128 stands for zero in the data rows.
In each game, the first row plays the second. By how much does the first row win? 15 means about a draw, 30 a big win and 0 a big loss. Wins can go round in a circle. Each row has two weighted sums of its numbers, A and B, taken from their middle values. A row wins by its A times the other's B, less its B times the other's A.
[150 150 151 149 151 153 156 161 165 167 168 162 157 151 147 149 153 160
 165 169 172]
[146 159 170 178 181 176 173 169 163 155 149 140 130 122 112 106  92  85
  82  85  93] 14
[137 125 115 102  99  97  99 103 108 115 130 142 153 158 162 162 151 142
 132 126 123]
[ 94 109 124 135 141 145 144 141 133 124 110  94  81  74  68  68  70  81
  97 107 114] 16
[144 145 145 143 143 144 146 149 150 151 151 146 140 137 134 135 138 143
 148 154 159]
[119 106  96  88  85  80  82  85  89  97 109 119 134 143 146 145 137 126
 114 105 103] 9
[140 141 141 141 140 135 137 134 133 133 131 126 119 117 120 124 128 131
 133 134 132]
[160 145 128 110  98  91  90  88  90  91  96 103 114 126 131 134 134 131
 129 126 121] 12
[192 193 186 178 170 164 160 159 160 168 170 173 174 171 170 170 163 155
 143 135 131]
[ 34  34  42  58  77  92 102 109 116 119 118 121 119 117 118 123 138 155
 172 178 181] 13
[144 144 146 143 143 144 144 150 155 161 168 176 177 175 170 169 162 152
 141 135 131]
[105 118 129 138 143 145 143 136 129 119 105  89  78  68  64  60  58  63
  78  93  99] 14
[200 206 205 197 186 179 171 168 166 165 165 163 162 157 152 146 139 131
 119 113 108]
[143 131 118 104  96  86  82  75  68  64  65  68  77  85  97 106 117 124
 131 135 138] 16
[ 93  98 104 111 119 122 126 126 127 128 129 134 136 139 147 153 162 170
 178 180 182]
[ 97 104 113 126 132 135 139 139 136 135 133 130 124 118 111 102  88  78
  74  81  87] 25
[131 140 149 156 159 161 160 158 152 141 128 111 101  98  96 104 114 123
 129 129 127]
[137 139 139 140 143 144 150 155 164 172 181 186 186 180 167 149 122  95
  78  70  64] 15
[105 112 121 127 133 135 134 131 128 124 121 115 119 120 123 126 133 139
 145 151 156]
[118 105  91  82  76  73  70  70  69  73  79  90 104 117 130 139 144 144
 136 127 123] 18
[ 83  85  90  96 101 109 111 114 114 113 113 115 120 129 141 153 172 182
 186 187 185]
[127 128 128 128 127 131 132 131 128 124 117 108 102 103 108 112 113 116
 120 123 128] 14
[130 142 153 161 167 167 169 164 157 147 131 118 108 103 103 105 116 129
 140 150 153]
[ 65  65  73  85 100 113 122 125 130 133 135 135 138 142 149 165 185 205
 211 212 210] 16
[188 188 179 167 153 142 131 121 110  98  88  77  74  71  69  64  69  84
  99 113 124]
[195 196 189 179 170 160 157 154 155 158 159 162 164 163 160 159 157 151
 142 136 131] 18
[107  91  74  58  49  43  42  42  43  47  54  67  82  96 108 111 111 107
 106 105 102]
[149 158 167 175 178 175 174 168 159 147 129 109  91  81  79  78  83  97
 112 123 127] 22
[206 210 207 202 192 181 177 177 177 180 184 184 181 174 169 160 146 135
 124 114 111]
[152 161 168 170 169 165 160 158 151 152 146 139 136 129 123 116 103  91
  83  74  71] 18
[143 142 140 139 138 143 145 152 161 168 177 182 180 179 172 164 148 132
 119 111 108]
[127 113 103  93  87  83  86  89  93  99 112 126 136 146 151 144 139 129
 121 114 110] 17
[105 117 133 144 151 159 163 159 157 148 136 124 111 101  97  90  90 100
 113 125 131]
[140 127 111  97  85  77  71  71  68  73  77  86  99 109 114 113 111 105
 104 103 102] 8
[130 120 110 100  88  82  76  69  62  57  58  63  71  80  81  76  73  73
  81  84  90]
[107 112 123 134 140 144 150 145 140 135 128 121 116 117 120 132 143 157
 165 171 171] 17
[ 61  64  71  83  92 101 109 114 113 113 114 115 121 125 134 145 162 174
 178 178 178]
[120 112 103  96  93  94  95 100 105 113 125 139 149 157 158 155 145 128
 111  99  93] 19
[159 152 144 135 126 116 108  99  94  87  82  79  81  83  84  90  95 106
 116 124 128]
[ 85  97 114 129 143 151 155 158 157 154 150 143 136 136 137 151 167 183
 187 186 182] 26
[ 99 110 123 139 145 149 153 151 143 135 125 114 106 105 105 114 127 138
 146 147 143]
[139 142 144 140 140 140 137 138 140 147 150 155 155 152 151 146 137 129
 122 117 114] 15
[157 145 135 123 111 102  94  86  78  73  69  68  73  80  85  89  99 110
 123 129 135]
[ 90 104 114 128 140 143 141 138 132 120 108  96  86  80  72  73  83  99
 115 122 126] 16
[120 110  99  89  81  80  74  72  68  70  73  82  97 104 114 119 124 121
 121 120 119]
[134 127 117 112 114 113 115 120 125 132 141 148 155 157 159 158 152 142
 126 116 108] 13
[134 119 109 102  95  97  99 102 107 116 128 143 150 159 160 154 146 132
 120 115 109]
[154 162 170 174 175 172 172 166 158 148 132 110  93  80  76  78  84  97
 111 117 122] 18
[ 97 107 119 128 132 138 135 131 123 115  99  89  79  72  71  73  78  92
 108 120 126]
[192 205 211 210 205 197 183 179 173 168 165 158 152 144 132 122 112  99
  89  83  81] 12
[ 88  98 116 130 142 148 147 146 143 136 126 115 103  96  93  98 110 127
 139 142 144]
[ 90  95 108 124 136 144 151 156 158 159 158 158 155 157 164 179 200 211
 217 211 207] 21
[143 156 167 171 173 169 166 161 150 140 129 117 105  99  90  83  74  73
  75  84  91]
[109 118 129 139 145 150 149 145 140 134 123 111 104 102 103 110 121 133
 147 156 160] 15
[101 111 122 130 139 140 138 137 130 123 113 103  95  92  94  97 105 117
 130 140 147]
[146 140 134 130 132 131 137 141 149 161 171 179 182 183 183 173 161 143
 132 121 114] 17
[146 134 126 116 107  99  92  84  79  72  69  73  77  86  93  99 107 116
 123 128 130]
[127 113 101  89  84  79  79  77  79  84  95 107 120 130 133 132 127 123
 122 122 124] 12
[130 122 108  97  91  87  87  90  94 104 114 128 140 147 151 149 145 135
 129 124 123]
[130 119 105  92  86  79  74  69  67  64  67  76  85  99 112 123 130 137
 140 139 138] 18
[131 135 136 138 139 136 138 135 138 145 148 151 151 154 151 148 145 142
 137 134 136]
[134 134 129 127 128 132 136 139 151 162 172 180 183 181 174 162 140 113
  93  77  72] 18
[ 97 109 117 127 132 135 135 131 124 116 104  91  86  82  84  85  88  98
 111 123 131]
[ 68  71  77  88  98 104 110 115 114 115 116 119 124 129 136 145 161 173
 178 180 180] 15
[159 154 147 136 127 116 109 104 102 100 104 105 113 113 113 103  95  91
  91  94  96]
[115  99  81  67  59  49  47  43  47  49  57  68  85 100 109 115 117 114
 112 110 110] 10
[ 95 101 107 114 120 125 126 129 131 131 134 131 127 124 115 114 116 121
 129 136 139]
[129 136 146 153 162 164 167 168 170 163 157 149 142 139 147 155 166 171
 172 167 166] 20
[136 131 127 125 122 125 127 133 140 151 160 173 183 190 195 192 184 162
 140 123 109]
[182 188 193 193 186 183 173 167 158 152 136 123 105  90  79  77  82  90
 104 115 125] 17
[153 143 134 125 118 114 112 110 108 109 112 114 119 119 115 108 106 108
 114 123 128]
[137 122 107  96  89  84  80  80  81  84  96 106 118 129 134 133 129 127
 126 129 130] 9
[ 46  44  49  63  77  91 100 104 111 114 117 122 125 129 141 153 174 194
 203 205 204]
[151 155 155 152 147 143 144 141 144 146 148 151 148 144 137 129 115 103
  92  87  82] 20
[141 136 125 117 105  99  94  86  85  80  83  87  94  97  96  86  82  78
  80  84  89]
[133 118 107  98  94  89  88  84  85  90  94 104 113 119 120 121 122 121
 124 123 124] 17
[143 139 133 129 127 126 124 123 122 121 116 113 109 104 102 101  99 101
 108 115 121]
[109 120 131 143 148 152 150 144 134 124 107  91  81  76  72  73  81  98
 113 120 121] 15
[123 113  99  92  86  81  81  78  79  77  81  92 103 112 117 119 120 122
 122 120 119]
[100 111 121 131 137 141 141 138 134 129 120 114 111 113 115 121 133 147
 156 164 167] 16
[144 145 143 138 135 134 138 140 150 158 165 169 172 172 172 167 157 144
 131 120 114]
[151 152 150 149 147 149 149 152 156 159 160 158 150 144 142 146 147 152
 155 156 158] 2
[119 111  96  86  75  65  59  51  48  45  48  57  66  76  81  81  76  77
  81  84  89]
[102 107 111 116 120 124 129 132 134 137 139 139 132 127 121 110 104 103
 112 116 120] 21
[112 121 129 133 136 139 135 127 119 109  98  88  82  81  77  69  65  68
  76  85  92]
[158 147 131 116 102  94  89  87  83  87  91  99 109 118 123 125 122 119
 115 115 112] 18
[130 127 120 116 114 120 120 127 133 144 155 166 175 182 184 182 168 149
 127 107  95]
[155 154 151 150 151 150 152 155 160 162 164 161 155 147 143 144 147 152
 157 161 164] 10
[100 101 105 110 113 115 118 120 117 115 112 109 116 124 132 144 155 163
 167 166 166]
[136 140 144 148 149 151 154 160 169 177 182 186 184 176 161 140 117  92
  78  71  71] 14
[149 153 155 154 151 144 140 137 138 136 135 137 132 127 119 110  98  86
  81  78  77]
[160 170 177 184 187 183 181 176 169 157 140 118 101  89  84  85  93 108
 117 130 135] 20
[133 132 132 133 133 138 139 141 142 141 138 133 128 127 132 136 141 147
 153 156 157]
[149 138 121 113 107 104 102 106 107 113 119 129 135 143 151 154 154 148
 141 134 127] 10
[ 69  71  79  88 101 111 115 119 121 119 118 119 120 128 136 146 160 169
 176 177 171]
[ 67  74  85 104 119 132 139 146 152 151 149 148 141 141 143 155 175 193
 202 202 199] 12
[113 125 140 151 161 163 165 166 159 152 142 130 121 111 104  95  91  94
 105 115 126]
[162 170 172 170 162 159 151 147 140 140 137 135 129 122 113 100  87  78
  70  70  70] 14
[142 146 148 149 151 153 153 153 155 154 149 140 135 131 135 139 144 150
 148 146 147]
[162 150 141 133 126 125 123 126 128 130 138 144 151 157 160 162 163 156
 146 137 132] 14
[151 151 153 153 157 160 163 164 170 174 174 168 159 154 152 157 163 169
 171 172 173]
[131 137 145 156 161 166 168 174 177 175 171 163 159 158 164 175 185 190
 190 186 184] 21
[157 150 138 124 112 103  97  93  92  90  94 101 109 117 116 115 108 104
 101 103 104]
[119 126 136 149 156 157 158 152 147 141 129 118 114 109 110 117 131 144
 153 158 162] 13
[126 110  95  81  71  64  60  59  60  65  71  84 100 112 122 126 127 123
 122 121 117]
[ 73  77  88 101 119 128 138 144 148 150 149 150 148 151 157 169 189 207
 213 213 209] 20
[ 96 106 116 125 131 133 132 128 122 110  95  81  72  67  62  61  65  76
  91 104 112]
[ 72  74  77  87  95 100 107 108 114 112 113 117 123 132 145 158 179 192
 196 194 191] 17
[ 80  84  92 104 113 124 127 130 127 126 124 122 121 125 133 142 152 163
 166 166 166]
[175 184 190 186 179 172 167 159 154 150 145 139 130 122 113 105  88  77
  72  70  71] 16
[110 114 121 128 132 136 138 141 143 147 148 144 139 132 121 112 104 103
 109 115 120]
[ 70  75  83  93 104 113 119 120 119 120 118 120 124 131 139 149 164 173
 180 182 181] 18
[ 86  91  98 108 120 128 135 136 136 132 126 122 122 122 129 134 144 150
 153 154 152]
[135 128 118 110 108 109 113 117 124 132 144 157 164 168 169 165 152 137
 124 115 111] 16
[186 190 188 183 177 167 164 160 162 163 166 165 163 152 143 132 118 103
  91  85  80]
[137 144 156 164 171 169 169 168 160 152 138 126 114 109 111 115 123 134
 140 148 150] 16
[109 120 125 129 133 134 133 129 123 120 117 116 116 119 118 116 119 118
 125 129 134]
[ 99 103 113 124 132 138 141 144 143 135 129 124 118 121 125 132 142 149
 152 156 156] 14
[ 83  87  94 108 120 130 135 142 144 147 149 149 150 151 163 178 198 213
 219 215 211]
[123 111  99  86  81  75  71  67  65  66  69  76  92 104 116 125 134 136
 134 130 126] 13
[144 145 147 149 150 150 150 150 147 142 135 123 112 105  98  97  98  96
  98 102 105]
[135 130 125 122 118 119 123 126 132 138 149 154 161 163 160 160 153 140
 126 114 106] 11
[144 141 131 123 117 109 103  97  93  87  83  82  85  91  93  99 104 111
 120 121 122]
[105 107 109 112 116 120 122 125 132 136 139 141 139 137 134 129 128 128
 132 134 141] 19
[ 78  86 103 120 136 145 154 158 158 158 153 148 139 137 136 146 165 181
 190 191 187]
[ 86  99 118 131 143 150 154 154 152 146 138 124 112 103 102 104 113 130
 144 148 152] 12
[123 126 128 129 132 136 139 145 150 155 162 163 158 151 137 121 103  89
  82  84  87]
[125 128 127 125 127 127 130 130 130 128 121 114 110 111 115 119 122 129
 133 136 140] 14
[146 133 121 109  97  91  89  86  81  84  86  95 106 115 116 112 111 109
 114 119 128]
[117 104  93  83  76  71  67  66  63  65  70  81  96 110 120 126 131 131
 127 123 118] 11
[139 134 127 122 118 115 109 106 100  95  95  92  90  84  81  79  76  74
  79  88  93]
[122 124 125 126 128 132 137 143 148 153 159 162 160 152 142 127 115 101
  96  95 101] 11
[157 155 153 152 150 146 139 137 133 131 127 126 116 109  98  89  83  78
  84  87  94]
[113 118 122 126 129 130 132 135 136 140 146 151 151 152 151 153 159 161
 164 163 168] 16
[144 129 112  97  88  85  84  87  90  93 100 109 121 130 139 143 141 137
 130 126 121]
[ 71  74  82  90  99 107 112 114 116 119 117 116 118 119 121 129 142 155
 164 166 166] 19
[196 208 213 206 200 190 185 180 173 172 169 164 159 149 142 135 121 109
 100  92  88]
[ 96 109 126 137 149 152 153 152 147 140 126 113 101  93  86  86  90 102
 119 126 133] 11
[130 136 148 159 166 165 161 161 151 138 125 107  96  90  85  89  99 111
 126 138 141]
[132 134 131 129 127 129 127 126 127 122 116 109 102 101 103 103 105 107
 112 115 120] 18
[139 147 158 162 165 163 161 158 153 141 125 108  90  84  80  83  92 104
 114 119 120]
[114 121 131 141 150 153 154 154 150 142 132 125 118 117 120 128 140 149
 155 161 162] 15
[178 171 164 157 149 145 142 142 146 149 156 162 164 166 167 169 166 158
 144 139 136]
[ 93 106 119 128 134 136 136 129 122 112  98  84  72  65  59  55  60  71
  86  99 107] 16
[176 184 191 193 195 189 186 179 172 160 144 127 105  91  84  83  90 100
 115 128 133]
[143 145 144 142 140 135 130 128 124 120 120 112 105 104 102 108 113 119
 120 123 121] 11
[122 123 126 129 132 135 139 143 145 144 141 139 137 139 147 153 163 172
 174 175 176]
[136 136 134 134 135 138 145 149 157 165 170 177 179 175 164 151 131 110
  98  90  90] 21
[193 205 208 206 199 189 179 172 169 164 163 157 151 143 131 119 106  95
  85  81  77]
[ 91 103 118 128 136 139 140 133 126 115  99  87  75  67  64  65  69  85
 101 114 118] 16
[123 126 127 128 131 133 137 138 145 150 155 159 158 158 157 156 156 156
 155 156 155]
[136 137 136 138 142 143 147 143 141 138 129 117 108 105 109 109 111 111
 114 116 119] 16
[121 126 131 135 134 135 134 134 131 132 131 133 136 136 134 133 131 133
 129 132 134]
[133 128 118 115 114 114 119 121 130 136 147 154 161 165 165 164 159 147
 132 123 113] 14
[175 183 190 194 192 187 183 177 169 160 144 127 109  94  90  88  94 104
 116 127 135]
[104 107 110 115 117 119 122 124 121 120 113 112 116 121 129 139 149 155
 156 157 157] 14
[140 131 125 117 114 115 119 124 130 141 149 161 167 175 177 177 171 157
 147 138 129]
[150 155 159 161 162 163 169 174 182 197 207 213 210 205 191 173 147 120
  95  79  72] 21
[137 131 123 118 111 105  99  95  92  88  86  88  92  97 101 107 115 115
 119 121 119]
[149 139 130 119 112 111 109 108 109 110 118 124 128 128 125 120 118 123
 129 133 141] 25
[113 100  89  78  72  71  66  67  66  70  77  89 104 117 130 136 135 133
 125 119 115]
[124 135 148 153 158 156 155 149 139 130 115 102  90  83  75  70  66  66
  75  86  96] 13
[118 126 134 144 153 159 164 171 172 171 166 163 163 165 171 183 199 206
 204 203 200]
[128 137 146 154 160 161 163 160 158 153 140 126 121 117 122 130 139 144
 146 145 142] 18
[130 137 148 156 161 165 163 158 154 147 135 126 117 111 115 120 131 143
 151 157 160]
[121 114 107 101  96  97  98 104 111 116 129 142 152 160 165 166 158 140
 122 106  98] 18
[128 129 131 129 131 136 139 145 153 157 162 167 164 160 152 141 130 119
 116 116 117]
[131 124 113 106 106 105 109 114 121 131 143 155 163 165 167 158 143 126
 111 101  95] 20
[114 119 123 129 131 135 135 140 145 150 153 153 149 140 129 115 100  90
  89  97  99]
[ 79  83  91 101 111 116 122 122 124 122 120 126 129 134 142 151 164 177
 183 184 184] 15
[ 59  62  69  81  93 100 107 110 115 115 116 117 119 126 133 145 162 172
 179 177 174]
[125 118 112 105 104 102 103 109 116 124 136 148 158 167 176 178 172 155
 138 119 111] 22
[139 128 116 104  99  95  95  94  91  96 102 111 121 123 125 120 120 121
 127 131 133]
[139 138 134 129 124 121 116 113 110 108 108 106 104 105 108 112 117 122
 121 122 123] 14
[113 118 126 129 131 134 133 134 129 129 129 131 133 134 137 141 142 147
 150 155 158]
[ 84  91  99 109 117 124 128 130 129 125 123 124 126 131 140 152 161 176
 181 184 182] 14
[146 157 166 175 178 178 176 170 165 152 135 117 105  96  95  94 104 115
 129 138 142]
[145 138 130 126 122 118 118 118 118 122 125 129 131 128 124 125 127 130
 135 138 141] 12
[ 82  88 102 121 135 144 152 158 157 157 156 154 147 147 152 165 187 202
 205 204 199]
[ 71  78  89 106 119 128 136 138 138 139 133 127 123 116 107 101  99 100
 113 124 133] 16
[185 182 174 165 154 147 143 142 143 145 149 153 156 159 160 160 159 153
 146 139 136]
[127 117 102  88  79  72  63  56  51  50  49  60  73  82  86  87  85  83
  90  94 100] 15
[119 108  98  88  83  81  82  80  82  88  96 106 119 135 146 156 158 156
 147 135 131]
[142 133 127 121 120 122 126 131 138 147 159 169 178 178 175 171 158 143
 125 117 111] 15
[ 77  79  84  94  99 107 110 116 117 116 117 120 118 117 120 123 126 141
 150 155 155]
[147 140 135 131 131 133 134 141 148 158 168 178 181 183 183 178 171 157
 141 134 127] 17
[151 139 128 121 110 106 103 102 102 101 105 112 120 123 120 114 110 113
 119 127 134]
[166 176 184 186 189 183 180 173 167 155 140 119  99  86  81  77  84  98
 112 121 128] 29
[ 79  83  91  98 108 112 117 120 120 123 123 129 131 137 141 149 159 169
 179 180 180]
[169 177 184 185 183 176 170 165 157 146 133 116  97  86  78  74  80  93
 107 117 125] 4
[159 173 180 182 178 174 166 159 151 142 134 124 117 107  99  89  78  72
  69  74  79]
[130 134 132 134 134 137 138 145 150 158 163 164 166 162 160 157 151 148
 145 144 145] 13
[118 106  93  84  79  74  71  73  72  78  88 101 115 123 130 128 127 122
 115 115 114]
[136 132 126 120 120 117 123 129 135 142 152 162 169 172 171 171 166 155
 140 131 124] 9
[138 136 131 127 124 122 119 119 115 111 109 104  96  94  91  88  88  88
  92  99 106]
[138 127 116 105 104 103 109 111 120 126 135 146 158 165 169 169 164 152
 143 135 131] 13
[105 114 125 135 142 144 145 141 134 123 112  99  89  84  82  83  93 109
 124 135 141]
[141 144 147 150 150 147 149 146 143 140 134 124 116 110 114 120 125 131
 131 133 130] 16
[114 101  88  79  75  72  71  74  78  80  90 103 117 129 138 143 142 131
 124 113 108]
[116 129 138 150 153 158 156 151 143 131 112  98  85  80  79  81  89 105
 116 122 120] 20
[170 167 162 153 147 136 127 119 113 102  95  88  86  81  79  81  85  98
 108 120 127]
[164 148 130 114 104 101  98  99  99 103 106 113 124 133 138 145 146 145
 138 134 130] 6
[188 193 198 198 192 186 178 170 165 152 140 122 103  88  79  77  83  96
 109 121 129]
[133 122 111  98  90  83  77  73  69  65  67  71  82  94 103 113 121 127
 131 129 130] 1
[122 109  99  87  80  77  75  70  72  72  81  89 101 115 128 140 146 150
 144 139 136]
[173 184 190 186 181 174 167 161 158 157 155 149 143 140 131 125 115 104
  94  86  79] 12
[ 96 108 123 139 148 154 158 158 156 150 141 136 128 128 132 142 159 173
 175 173 167]
[143 134 124 116 109 106 104 107 106 109 112 123 127 126 123 123 122 124
 131 133 135] 9
[114 115 117 119 122 125 125 123 124 119 115 108 109 113 120 129 134 139
 143 144 148]
[144 141 136 134 129 127 122 115 111 109 106 104  98  93  84  78  74  75
  79  84  88] 17
[ 71  69  75  85  95 102 107 111 114 116 116 120 126 135 143 161 181 196
 203 201 197]
[130 119 103  91  87  84  84  88  91  99 109 123 135 143 151 155 153 145
 140 131 129] 15
[113 101  92  85  83  83  85  90  95 101 111 122 134 142 145 148 147 139
 128 121 115]
[ 41  42  51  69  86  98 110 115 122 125 129 128 127 124 126 139 156 176
 189 192 194] 18
[109 120 135 146 152 154 154 151 145 133 119 107  98  93  94 104 114 127
 133 133 132]
[121 105  88  72  63  56  55  56  58  60  67  78  91 104 112 113 111 109
 105 103 101] 15
[ 90 102 117 134 144 153 152 151 146 143 133 123 117 112 115 122 137 151
 161 161 158]
[108 120 134 146 150 155 155 151 144 133 118 104  91  81  78  72  71  80
  92 106 114] 14
[157 154 151 142 136 129 123 116 109 101  95  91  88  87  86  88  93 105
 115 118 121]
[ 89 101 117 134 145 157 157 157 158 151 140 131 119 112 107 107 112 127
 141 149 153] 24
[119 126 139 149 154 156 155 151 144 136 122 109  98  94  94 100 109 121
 136 145 150]
[134 125 121 114 109 103 102 100  96  96  99 100 105 108 110 117 119 120
 121 121 123] 12
[102 108 115 122 129 131 131 132 129 128 128 130 131 136 141 147 153 161
 167 169 175]
[123 116 106 100  97  94  96 101 101 106 119 129 140 150 162 173 175 166
 153 141 133] 17
[137 130 122 113 105 101  94  88  85  78  80  79  83  83  80  73  71  70
  76  82  87]
[118 129 140 152 158 163 164 163 164 155 145 136 131 130 138 148 160 166
 166 164 160] 12
[145 145 142 143 140 143 146 153 159 166 172 176 177 175 171 167 160 152
 145 139 136]
[134 126 118 111 109 108 111 114 120 128 136 143 149 155 157 160 155 145
 130 123 118] 18
[128 114  98  89  77  67  62  55  49  48  54  64  79  92 102 102 103  99
 101 108 109]
[182 191 193 187 178 172 165 161 158 158 158 153 146 137 130 118 104  89
  80  76  74] 5
[ 94 104 111 122 131 137 138 137 134 133 128 123 123 127 135 143 156 169
 174 177 177]
[118 107  94  88  84  85  89  92  94 101 110 121 130 139 147 147 146 139
 128 120 113] 17
[151 149 147 143 143 142 148 152 161 167 177 182 186 185 182 178 170 158
 144 137 127]
[129 122 117 111 110 109 112 117 121 130 140 151 162 174 182 185 181 168
 150 134 123] 23
[165 172 178 183 182 181 175 170 165 156 142 124 108  96  90  90  94 102
 113 122 130]
[115 118 121 126 133 136 139 139 140 136 128 125 124 128 133 140 146 151
 152 152 152] 14
[124 104  89  76  66  65  67  67  70  77  84  94 106 118 126 130 127 124
 119 114 107]
[144 142 139 133 126 123 118 112 109 104  99  96  93  92  96 100 107 113
 114 118 118] 17
[139 140 141 141 140 140 139 143 148 152 161 165 167 164 160 158 154 146
 141 137 133]
[ 87  88  94  99 104 108 110 115 114 113 113 114 121 128 138 151 166 177
 178 179 176] 15
[153 145 135 129 126 124 121 123 126 130 132 138 138 132 127 127 126 131
 136 141 149]
[111 118 127 138 147 148 150 150 144 139 132 124 121 121 124 134 147 158
 165 168 170] 13
[152 160 167 169 162 159 153 144 137 132 124 117 111 103  96  84  74  65
  64  66  74]
[139 139 135 135 136 139 145 151 157 168 181 190 194 192 185 173 150 123
 100  83  71] 6
[ 64  64  73  85  95 106 110 117 118 119 117 118 122 128 135 147 162 172
 176 175 170]
[ 56  56  63  75  88  97 106 110 115 118 120 124 127 135 144 159 181 201
 207 205 204] 14
[135 123 107  95  86  82  79  79  82  90  99 112 126 136 142 142 137 133
 130 131 128]
[139 152 159 160 161 161 154 146 137 128 117 105  96  89  83  74  65  62
  65  74  83] 11
[201 204 200 190 180 171 165 165 162 164 163 166 164 161 159 155 147 141
 132 125 122]
[119 106  90  77  65  56  49  42  39  39  41  55  69  82  89  91  89  88
  92  95  98] 14
[125 136 147 158 162 164 162 154 147 134 117  97  86  77  73  76  84  98
 112 122 125]
[137 148 160 169 171 173 169 165 156 145 126 108  94  84  81  81  89 103
 119 130 133] 18
[117 127 137 144 148 145 141 134 127 116 101  89  81  75  70  63  58  58
  69  80  88]
[122 112 102  96  92  90  92  94 100 106 115 127 140 152 162 167 169 159
 144 129 121] 8
[176 188 197 199 190 184 179 174 168 163 158 153 143 140 130 120 108  97
  88  81  78]
[112 115 118 121 122 127 130 135 139 143 147 147 144 136 127 117 106  97
  99 102 107] 11
[136 143 148 155 156 155 155 153 149 145 133 120 108 107 107 113 120 128
 130 129 128]
[ 53  57  70  86 103 118 129 135 140 141 140 137 134 130 133 140 156 174
 186 192 192] 16
[134 133 135 133 137 140 142 149 155 162 169 174 173 167 159 146 130 113
 104 102 102]
[117 119 127 134 144 149 155 159 162 161 162 159 159 162 169 182 195 205
 208 205 200] 11
[ 72  81  95 113 125 137 144 147 148 146 141 132 127 120 113 109 111 122
 137 148 156]
[106 112 121 124 126 129 132 131 132 134 137 141 142 147 147 152 160 161
 166 172 171] 23
[137 125 115 102  94  89  80  78  70  65  69  74  83  90  92  86  86  85
  91  96 103]
[113 100  89  79  74  69  67  67  69  71  80  95 109 118 128 131 130 124
 118 113 111] 4
[134 124 117 110 107 106 111 115 123 131 139 150 158 165 166 169 165 155
 143 134 127]
[ 44  45  58  75  91 106 116 121 127 129 129 127 122 117 116 120 132 152
 167 176 180] 12
[103 106 115 130 139 146 154 157 161 163 161 161 159 163 171 186 202 213
 214 210 208]
[131 117 103  93  85  81  80  80  84  91 102 115 130 136 142 139 135 130
 123 124 121] 17
[142 138 131 125 125 125 129 136 144 151 160 169 176 178 180 179 171 159
 147 135 130]
[106 117 130 143 154 160 164 165 163 159 151 144 141 141 147 161 175 185
 186 181 178] 14
[164 163 164 163 152 148 138 134 127 119 111 102  92  86  81  80  86  97
 109 118 123]
[131 138 144 142 141 138 135 131 127 126 125 123 124 118 114 106  98  92
  88  87  91] 9
[140 124 109  97  88  78  73  69  69  66  73  83  98 109 116 114 112 110
 114 119 122]
[ 83  95 111 132 142 151 152 155 154 152 143 134 124 120 118 127 142 156
 168 168 166] 19
[138 122 111 100  92  89  86  84  84  90  95 110 118 127 127 125 123 122
 123 128 131]
[151 137 123 109  98  89  79  72  66  60  59  61  66  75  86  96 106 116
 127 132 141] 17
[ 56  57  61  74  84  93 102 108 110 114 116 119 123 131 141 160 180 199
 202 204 202]
[131 121 112 103  95  86  79  72  66  63  64  70  76  86  83  78  73  72
  75  83  85] 11
[ 75  83 101 119 133 145 153 155 155 154 148 139 129 122 117 118 127 142
 159 165 166]
[ 87  90  93 102 105 112 115 118 122 125 126 127 125 124 122 121 123 130
 140 144 146] 14
[138 146 151 158 162 163 167 168 170 169 163 154 149 146 149 157 165 171
 172 166 165]
[189 190 187 181 171 167 165 166 168 173 177 179 176 173 165 158 144 131
 116 110 103] 16
